One turn moves each row of this set onto another row. After a few examples, where does it send each row asked below?
Vufig: [-14 -22 -13  -4  -2   4  10   5  -4   5  14  -9  -9 -21  -4  -4 -21  -9
   6 -13   0  12]
Seli: [-27  11  -5 -14   2   0   3  -8  -9 -16  -7  10 -12   9   3 -16   4   0
  -1 -30   0   8]
Gil: [  6  -3   9 -19  13 -12   8 -12  10   1 -10  -3  10  18 -13  -6  -1  -6
   5  11  16  11]
Fupi: [  2  -4 -16  -7   8 -17 -10   4  -7  10  -3  24  -5  15  -5  -3  16  -2
   2 -13  -1   0]
Kora: [-18   6  14   4  -8 -11  22 -22   0   2 -21  -1   5 -13 -16 -11   6 -10
  11   2  -9 -10]
Zur: [ -6   0  -1   3   3  15  16  -9 -13 -13 -24 -15 -10 -11  12 -15   6  -7
  21   4 -10   7]
Mitu: [  2  -2  16 -14  11   9   9  -9   5  10   0  -4  -8  -1  -2  -3 -19   9
 -12  -2 -13  25]
nen: [  0   5   3  16  -7  10  15 -10   0  -5  18  -2 -29  12 -10  -5  -6  -8
   6   1  15   9]
tiri: [-25  12  -5 -12   4   3   1  -2  -8 -18  -7   8 -13  12   3 -19   1   2
   3 -28  -1   8]
Sivun: [  5  -1   9 -19  16  -9   7 -16  12   6 -10  -2  11  16 -13  -6  -3  -5
   5  10  16   7]
ran: [-17 -22 -15  -2  -2   4  12   5  -3   7  14  -9  -9 -23  -8  -4 -15  -9
   5 -17   0   9]
zel: [ -9   4  -2   2   3  15  14  -6 -17 -13 -23 -11 -12 -10  13 -14   2  -7
  19   0 -14   8]
vem: [ -7 -13   6  16   5  14   7  20  19 -10 -13 -10  13   3   8   5   4  -3
 -12   3  10  -7]
pupo: [ -2   1  14 -10  12  10  12 -10   4   7   1  -4 -12   1  -3  -2 -23   6
 -11  -2 -11  25]
Ture: [ -9 -15   4  11   4  19   7  16  21 -12 -14 -10  12   2   6   4   3  -1
  -7   5  12 -11]
Vilob: [-22 -16   9   7  -3  -4  -2   3   0  -3  12  -1  19 -15  -5   3   4   4
   2  -7 -21 -11]
rezi: [  3  17   4   1   7  22 -12  23   5  -8 -11  -2  -5 -13  -2 -10  -2  -4
   5 -15  12   4]
fot: [  1   1 -17  -6   5 -10 -12   6  -9  11   0  21  -2  16  -3  -3  18   0
  -1 -11  -1  -1]
Pez: [-12  -1 -16  25   2   1   9  -5  -3   9  -7   5 -19  -3  -6   9  13 -11
 -19   3  17  -9]
kat: [ -2   5   2  17  -7   9  12  -8  -2  -3  20  -3 -31   6 -11  -8 -11  -5
   5   0  12   9]
puf: [  1  16   2   1   3  21 -10  21   3 -10 -15  -4  -8 -15   1 -14  -7  -5
   6 -14  13   5]
nad: [  0  -2 -17  -9   9 -10 -11   3  -7  11  -1  22  -4  17  -3  -5  17   1
   1 -11   1  -5]
Gimi: [-18 -17  10   1  -2  -2  -3   3  -1  -2  12   2  14 -18  -8   3   3   7
   3  -3 -22 -13]
gup: [-19  10  11  -2  -7  -9  23 -21  -5   5 -21  -1   5 -14 -15 -12   8 -10
   8   4  -8 -12]
Lano: [-20 -17  10   0  -2  -1  -1   4  -3  -1  15  -1  18 -17  -5   2   4   4
   1  -2 -19 -14]
Betis: [  7  -2  11 -17  15 -14   4 -15  13   2 -14   0  11  14 -14  -6  -4  -5
   7   7  13   9]
gumeg: [-10   0 -16  28   2  -3  11  -3  -3   7 -10   4 -18   1  -4  11  14 -14
 -17   2  16  -3]
Firo: [-19   7  12  -2  -7 -12  23 -21  -4   2 -23   1   1 -15 -18 -11   8 -10
   6   4  -6 -10]
gimol: [-14   1 -18  26  -1   2  10  -6  -1   9  -9   2 -15  -2  -5  11  11 -12
 -18   1  17  -6]
gon: [ -9 -13   6  10   5  17   8  19  18 -11 -13 -10  11   0   8   2   5  -3
 -11   6  14 -12]

fot goes to Gil
Fupi goes to Betis
Pez goes to nad
And these:
puf goes to kat
ran goes to rezi

One turn moves each row of this set onto another row. After a few examples, where does it send each row asked below?
kebig: [-10  22   2  10  -4 -11 -19 -26  37  22  30 -38 -15   9  27   0  11  13
  17 -14  23 -10  12 -25]
zuz: [  5   4 -29   4 -29 -21 -19 -22  24  24  16  -8   1   1  19   8  13  10
   5  -9  23  -5  16   8]
vomu: [  9  16  -4   5   5   7  -3 -26  40  22  17 -18 -11   7  13  -5  20   3
   8 -14  26 -16  20 -32]
vuku: [ -7   3 -11  27   7  -8  10 -21  18  16  -2 -23 -28   0   4  -8  32  -5
 -12 -28   1  -1  23  -5]
Dise: [-22  14  -9  17 -22   1 -15 -25  29  16  19 -25   1   9  29  19  14   7
   4  10   2  -2   3   6]
retuz: [-16  -8 -12  20 -13   9   8 -31  23  10   7  -7   5  -3  23  16  30   6
   1  -2  -6  -4  17 -16]
latim: [-17  14 -28  26 -13   0  -1 -25  22  36   6 -15   3  10  26  24  22   5
  11  -5   4 -14   6  11]
zode: [-13   6 -10   4 -11 -18  -6 -21  18  10  21 -34 -17   6  35 -22  -9   6
   1   0   7 -28  15   3]
rof: [ -4   8  12  15  20   3   8 -26   8  36  -5 -21 -11  -1  20 -10  21 -10
  13 -19  30   3  16  -9]
noza: [ -7  11 -27  14 -10 -12   6 -25  10  20   7 -27 -21   7  24 -17  -3   3
   9 -11  12 -36  13  15]
Zuseg: [ -9  -2 -23  14  -8 -15  20 -22   3  22   7 -28 -18  -8  41 -16   1   9
  21  -9  12 -27  20  -3]
feka: [-13   5   0  18  -5  -6   0 -38  26  13  17 -23 -17   1  14  -3  26  13
  17 -30  11 -11  21 -39]
selup: [  3  -8 -29  11 -31 -16  -3 -29  13  14   8  -5  -4 -13  14   9  23  15
  12 -16  18  -1  21  -3]
fir: [-10  15  16  12  17  -6  -7 -24  11  39   6 -36 -15   1  30  -5  13  -3
  15 -13  32   5   8   1]
nineg: [-10   6 -10  11 -12   9  -4 -16  34  21  15  -8  14  10  31  12  16  -3
  -2  13   4  -2  18 -13]
bila: [-19  13   3   8 -28  -3   3 -21  -8  29  13 -21 -21  18  29 -10  14   2
   7  14   8  13  14  -1]
finuf: [  1   0 -17   3 -37 -14 -17 -25  24   6  19 -10  -2  -3  13   2  12  10
   5  -3  19   4  19  -3]
Resi: [  6  12  -6  13   9  -6  11   2  26  30  11 -30 -17  -3  34 -12  17  -9
   2  -2  20  14  29 -18]
lozu: [-17  12  -6  27  -3 -21   7  -9  11  26  13 -48 -29  -8  37  -6  18   4
  16 -14  12  17  22  -9]
fibo: [-13  -1   1   7 -22   2  10 -34  -8  17   8 -19 -29   5  20  -3  29  12
  -3   9   2   8  10   1]
liger: [ -5   5 -29  16 -39 -22  -9 -22  12  22  13 -13  -3  -3  20   5  11  11
  23 -13  22   2  20   2]
gudit: [-21   8  15  22  14 -11  -5 -35   5  32  -1 -29 -17   4  16  -7  22  -2
   9 -32  18   1   9  -1]
dup: [ -9  13  17  12  18  -1  -8 -29  17  29  -1 -21 -12  11  10 -12  18 -11
  -3 -20  25  -2  10  -1]
fol: [-22   4 -19  30 -20   4  14 -23  13  28   5 -17   5  -2  36  20  23   6
  25  -1   4   0  16 -11]
pava: [ -1  16 -14  19   1  -6   6 -27  23  37  15 -29 -16  -3  29   4  22  13
  35 -22  29 -13  19 -28]
ror: [ -7  27 -14  21  -3  -6 -10 -35  29  29  14 -27 -20  15   6   4  20   9
  18 -30  22 -24   9 -11]
Dalus: [-18   1  26  10  16  -8  -6 -28  11  24   7 -32 -12  -3  27 -10  19   0
   6 -18  20   9  14 -15]
nubo: [  7  23 -22  21  12  -8   5  -5  24  38   3 -28 -23   9  16  -6  21 -11
  -6 -15  18  -3  19   7]
liri: [ -5   0 -11   4  -7  -5   2 -31  -3  35   6 -15 -26  10  22   4  33  13
 -14   2   3  -7   5  13]
Sulep: [  4  -8 -22   4 -31 -18  -6 -20  21  18  13   0   6  -6  23  -1  15   7
   9  -9  19   3  29 -15]
kad: [  4  -3 -12  -1  -4  -2  11 -18  19  10  13 -19 -12   0  31 -25  -3  -1
  -2   5  13 -28  24  -9]
Zeda: [-18  11   3  21  -3 -18  -9 -17  23   7  15 -43 -32   4  16  -9  20   1
 -11 -16   2  11  16  -3]
mupi: [-12 -11 -13  12 -10 -10  17 -29   8   5   7 -19 -17  -4  26 -25   5   4
   4 -13   1 -27  25 -13]
lora: [ -3   0 -11   0  -3  -9   2 -20   1  46   8  -2 -12  18  33  -5  28   3
 -16   6   3  -5  17  -1]
geriz: [-13   7  -9   9 -17 -10   9 -14  -8  49   7  -7 -11  20  37 -10  19  -1
   6   6   7   5  22  -8]

retuz goes to latim
liri goes to lora
And these:
liger goes to finuf
lozu goes to Zeda
kebig goes to feka
Dalus goes to gudit
noza goes to kad

One turn moves each row of this set onto another row. After a few examples, where does it send each row asked below?
mevuk: [-14  10 -14  -3 -12  -7  -6   9 -16  16   5  -6 -15   5]
mozos: [ 17 -12  11   4  -7   2   9   1  -8  -3  -4   2 -18  14]
fafod: [ -2   6 -16   2 -11  21 -13  10   4   2   5   6   8 -20]
bafes: [-19   9 -12   3  13 -15  -6   8  15   5  12  -2  14   9]
kozu: [  1   1 -15  -7  16 -15   0   4   2   0  14  -8   1  24]
Rokig: [ -1   9 -17  -2 -10  18 -15   3  -4   4   2   4   6 -20]
gelog: [ -7   4 -16   4  -6  20 -11   9   5  -4   5   9  13 -21]
ker: [ -4   3  11   5  13  -3   4  10   7 -18  17   7  11  23]
Kosas: [-29  11  14   4   2 -12  10   9   0  -4   2   4 -15   0]
torel: [-14   0 -22  -2   9 -16   8   1   3   7   0  -6  15  -6]
Rivo: [14  6  8 14 -1 27  4 -7 12 -9 -4  3  1 -3]
Fati: [-5  4 14 29 12 24  9  5  9  0  6  6 -2  2]
Kar: [-14  -2  -1   7  14 -19   0  13  -4   4  15  -2  16  19]
Vite: [ -4  -4   7  15   2   2   0   6  -5  -1  -1  -3 -24  29]
Pem: [  4 -12  -2   1 -11  -2 -12  17 -12   0   6   1 -21  18]
gek: [ -3  10 -24  -6 -13   7 -16   8  -5  10   5  -5  -4 -10]
duz: [  1 -11 -15  -7 -14   2 -12  17 -17   2   3   2 -16   4]
tira: [ 12   6  10  12   1  24   5  -9   9  -5  -2   9   0 -13]
zopud: [ 14 -15  12   6  -2   7   9   5  -4  -7  -2   7 -21  11]
zed: [-20   5   3  18  20  -5  -3 -11   2   8 -11  -6  -8   0]
Pero: [ 11 -10  22  19   0  12  12   5   1  -7  -1   8  -9   6]
sok: [-16  14  -6   6  13  -8  16   5  19  -5   6  -8  15   6]
Tetu: [ -2 -14 -17 -10 -11  -8  -5  16 -14   9   7   6  -9  -7]
fut: [  2 -12 -12  -7 -17  -3  -9  17 -15   9   6   5 -11  -2]
nobes: [  3  12   0  13  -2  22   7  -4   8   3  -2   1   8 -23]
fubi: [ 12   7  10  12   3  23   3  -9  10 -17  -2   4   4   2]
lil: [-19   3   4   9   7  -5  12   6   8 -11   3   9  25  -6]
Liki: [-18  15   2   1  11   6   6  26 -11  -4  25  -3  -8   4]
lal: [ 17 -11   8  -1  -2  -5   9  -3  -9  -4   0   1 -18  17]
nari: [-11   4   5  10  14 -12  21  10   0  -6   8  -8  16  16]
vugul: [-15  18  -7  10  -2  15   3   8  -1  16  11   3   7 -22]
lupa: [-10   9 -10  15  29  12  -7   6  -9   8  13 -13   1   4]

Rivo goes to mozos
zopud goes to duz
nari goes to Kar
And these:
lil goes to ker
zed goes to Kosas
Tetu goes to gelog
Fati goes to Vite
Pem goes to gek

One turn moves each row of this set onto another row. After a few examples, where does it send each row asked below?
Tika: [ 14   5  -1 -22  -9  -5 -18  -2   1  -6 -17  10 -17  -4 -13 -12]
pav: [ -1  -5  -4 -11  -8  -1 -19  -4   7 -18  19  17   1   9   8   1]
bok: [ -8   7 -25  -3  -4  -4   0  17  -8  13 -11  -1 -10  -2   8   9]
nele: [ -1   0  -1   1 -12 -15  -2  14   4  -6 -25  -3 -19 -12  -1  20]
zeg: [-16  -8  18  14  13 -18  -1   2  17  -7  -7   3 -24   4   2 -10]
ruga: [  1   9  10 -11 -26 -13  -9  -7  10  -7   1 -10 -10 -12  10 -22]
Sovi: [  6  -3   7   4   7  -7 -17  -1  14  -7 -11  -7 -26  -9 -24 -12]
Naz: [-11   2   1  11  22 -14 -15   8  13 -22   8 -14 -15  -9   0  -7]
famu: [-13  -7 -20  -6   0   5  -7  -4   8   8  12  -4 -22   4 -15 -13]
mibu: [  1 -10   1 -14  -9 -11  -6 -14   2   9  26  -2   6  -3   2 -12]
zav: [  7 -20  12  15 -11  -7   0  14  -1  14  -7  -7 -13   0  -8 -14]
kob: [ 12   4   3  -2  24 -14 -21   4   4 -14  11   9  10  -5  -2   0]
Tov: [ -6  11  -5  -7   1 -19   9   1   5  12  20 -18  -8 -12   0 -16]
Kib: [-19 -12   6  -5   7  -6  -7  13  29  10 -14  -4   3 -17   4 -12]
Ropa: [-10 -12   1   0 -29   1 -10  10  -5  -2  17  13 -21  -9  -1  -5]
rori: [-20  14   1  -6  18  -1  -6  24  -2 -13 -16   4  -3 -12   3  -1]
poze: [ -9  -3  -3   9  -7  -3 -14   6   2 -16  20  -3 -27  13   7 -12]
Navi: [  0  11   6  -9  -4 -22 -13  19   0   9 -18   0  -7 -12  24   2]
vemal: [  0  -3   6   5  16 -15 -15  13  -5  -4   3   2   3 -36 -11  -3]
gudil: [-20 -20  -8 -11  -9   8  -8   6  21  10 -12   6   2  -5   4 -12]
tidar: [ -5 -11  -5   3   3  -1  -1 -16   1  -4   1  16  18   7   5  -6]
fiko: [ 13 -25  10   0   1 -12  -1  10  -7  19  -2   3   8  -3  -7  -8]
bure: [ -8  -6  -6 -10 -12 -21   5   5 -10   3  -3  -9   5 -15  18  13]
pef: [-23  -2   1   9   2  -7 -14  20   2  -2   5  -6 -29 -25  -1 -16]
tob: [  5   4  18  -3  -6  -8   0  14 -16 -16  -5  11  10  -7   2   9]
zagef: [  8   6  18 -12   5 -16 -25  -6  19   2   0   1   2 -16   3 -19]
likil: [-16  -2   7   6  -2  -8  13  20 -19 -12   5  -7 -16  -1  -2   5]
figu: [ -1  -1  -4 -12  -7   1 -20   8   0   3  10  27  11 -20   0   0]
gimu: [ -1   1 -16 -21  14 -11   2   0   5   3   0  -1 -12 -10 -24   2]
Geke: [-24  12   3 -12 -12   3   0  19  -1  -5   4  11   0   1  20  -3]
Tep: [-10  -4  -2  16  -8   4   2  -2  12   1   1  16 -15  19   1  -8]
veme: [ -6  -8  13   2  29 -21  -9  -5   1  -2  -7   7   7  -3   9 -16]

Tov goes to ruga
pef goes to Ropa
And these:
rori goes to likil
mibu goes to zagef
Navi goes to nele
zeg goes to Tep
kob goes to Naz
zav goes to gudil

One turn moves each row of this set onto another row. After a few examples, where does it send each row asked below?
Mep: [  4  -6   1 -13   8  -3   6  10   9 -12  27 -23   7  -8  16  -3   7   7
   5]
lan: [  2  -2 -17  10  -5  -9  15  -5   6  -9  -1   0 -24  -8   0  -8  14  -3
  26]
nus: [-16   2 -10  16 -14  -6  14  -6 -12   0   7   1 -15  12 -17  11   0 -12
  13]
Sulor: [ -5  -9 -20   9   0  -4  -8  -5  12  20   6 -14 -26  -3  11 -10   5   4
  14]
biviv: [ -8  -2  12  21   6 -16   7  -9   8  10   0  -5 -26   2  10   1 -12 -13
  -1]
mogi: [-17 -18   8  21   0 -15  10  -9  16   6   5 -10 -21   1   7  -4  -6   1
   5]
Viv: [  3   5   5  -5   2  -2 -16 -15 -10   7  17 -13  14  25  -1   9 -11  -3
  -9]
vevos: [ -1   1  -4  10 -15   7   7 -10   3 -13 -16  -1  -3  -7   3   0  -8  13
 -14]
dagu: [ -7   2   8  19  -2  -7  20 -22   6  -9  14   2 -19 -13   3  13   4   3
  -2]
nutom: [ -5 -10 -15 -11  17 -10 -21   3  -5  -2   3  -9  21  19   4   7  -4   0
   9]
fesu: [ 14  -6 -11 -13  12  -2   2   4 -19  -4   5  -3  19  -9   0   6  19  11
   2]
Favof: [ -2   7 -12  18 -10  -1  21  -5   3   5  10   1 -23  -9  12  -8  12  -2
  19]
Gatab: [-21 -13   3  -4  11  -4  -2 -13  -4 -14 -10   2  22  -1  13   3   6  10
   1]
bef: [ 12  -7   8   3   4 -13  14  11   4  13  -3 -19 -13 -15   7  -4 -12   6
  14]
paf: [ 12   9  13  -7  20   3   4   1 -14   6   8   1  25   7   4  12  -4   9
  -3]
zoza: [-14   1   6   6 -10  -3 -15  -1 -12  12  18  16   0  18   6  12  16   0
  -1]
semak: [  9  18   8 -17  13  -1   6  -7 -17  -7  11  12  18   2   5   8  -1   1
   2]
vabe: [ 10  15 -11  -6  18   0   6 -13   3  15  22   2  12  22  17  -2   4  -3
  13]
Vog: [ -5  -8 -19 -19   2   2  -6  -2 -15  -4   4  -9  23  22   1   8   0   4
   7]
dov: [ 16 -16 -17  13  22   3  10  -8  -7  13  18  -5 -21  19   3   2  -2   4
   7]

Sulor goes to fesu
Vog goes to Favof
And these:
vabe goes to bef
semak goes to biviv
Mep goes to vevos

